Read these off the table that follows.
1) Find the largest entry in the first column.
2) Find the fourth entry from the end, reading row by row.
3) Find the entry directly below 10.
4) Find the second entry from the end, reading row by row.
5) Find the 5th-last entry, reading row by row.
6) Find the second entry on the main diagonal.
7) Find the smallest entry in the last column.
8) Find the top-left entry.
[[ -8  -8  -4   7]
 [-18  14  -8  -8]
 [ 16   2   2  11]
 [-28  -1   0 -52]
 [ 36  10  18 -33]
 [-20   5   8 -56]]
1) 36
2) -20
3) 5
4) 8
5) -33
6) 14
7) -56
8) -8

[[4274 3931 7730 3610 8301 4156 3196 8152]
 [3953 5187 7288 5200 4253 3315 6653 5586]
 [6498 6539 4635 2799 7790 3929 6910 4875]
 [6574 4805 7231 5521 6156 4836 3302 6833]
 [6876 6122 7925 2982 7573 7566 4993 7100]
 [3570 7428 5108 2888 7056 6804 7830 7363]
 [4937 4871 5689 3408 4638 5873 4501 4998]]
Rows and columns are numbered from 0.
Which number is the bottom entry of the column that holds the largest entry? 4638
The entry in row 0 and column 2 is 7730
The entry directly below the smallest entry is 5521
Which number is the entry just right of 7925? 2982
Which number is the entry just left of 2888? 5108
Which number is the entry at row 0, column 0? 4274
The entry just right of 5873 -> 4501
The entry in row 0 and column 1 is 3931
The entry directly below 6574: 6876
Which number is the entry at row 1, column 0? 3953
The entry just right of 3929 is 6910
The entry in the bottom-left corner is 4937
The top-right entry -> 8152
Which number is the entry in the bottom-right corner? 4998
Which number is the entry in row 2 and column 2? 4635
Which number is the entry at row 2, column 0? 6498
The entry at row 2, column 1: 6539
The entry directly above 4638 -> 7056
Which number is the entry directly above the smallest entry? 5200
The entry in row 1 and column 1 -> 5187
The entry directly below the largest entry is 4253
The entry just left of the largest entry -> 3610
Which number is the entry directly below 4253? 7790
The entry directly below 2888 is 3408
Which number is the entry directly below 3315? 3929
Which number is the entry just left of 4993? 7566
Which number is the entry directly above 7100? 6833
The entry directly above 4253 -> 8301

Read these off the grid that follows. Indices start at 0.
1) The entry at row 0, column 0?
2) The bottom entry of the column that holds the largest entry?
3) The entry just left of the centre entry?
4) The entry directly below the smallest entry?
5) The maximum?
6) The bottom-right entry?
7) The entry directly below the largest entry?
8) The entry in the top-right corner?
[[-20 -24 -17 -15  -9  -3 -11 -10 -24  -5 -27 -20  -8]
 [ -8 -10  -2   8   0 -12   2 -18 -22  -2 -19  -9  -5]
 [ 40  37  36  35  39  37  39  29  35  46  36  24  17]
 [  5  -7  10   9   7   3   6   3  -3  -5 -14  -8  -7]
 [ -6  -4  -6   1 -14  -9   0  -7 -23   6 -11 -11 -13]
 [-11 -10 -12 -13  -6 -16 -15  -4  -3 -16 -21 -16 -13]
 [-35 -30  -1   0   0 -21  -8  -1 -11  -9 -19 -15 -11]
 [ -4  -7 -38  -7   3 -12   9 -10   5  -1   3  18   5]
 [ 23  13  13   5   4  -2  -6  -1  -8   2   4  -1  -4]
 [ 15  27  14  11  25  28  17  18  14  12   8   3  20]
 [  9   4 -18  -7   4   4 -24  -6   2   0 -18   0  -4]]
1) -20
2) 0
3) -16
4) 13
5) 46
6) -4
7) -5
8) -8

Questions about the grid below.
1) Report the top entry of the column that holds the smallest entry.
2) Report the entry directly below 659.
3) Report the entry in the bottom-left corner.
4) Report the smallest entry.
5) Report the fourth-last entry, reading row by row.
6) Report the entry directly below 804.
7) Report the bottom-right entry.
8) Report the entry just right of 342.
709  657  621  639  566  404
375  619  492  428  685  235
465  402  804  707  737  470
737  617  342  359  934  625
687  798  545  659  471  495
751  866  407  429  364  827
506  465  704  643  585  641
1) 404
2) 429
3) 506
4) 235
5) 704
6) 342
7) 641
8) 359
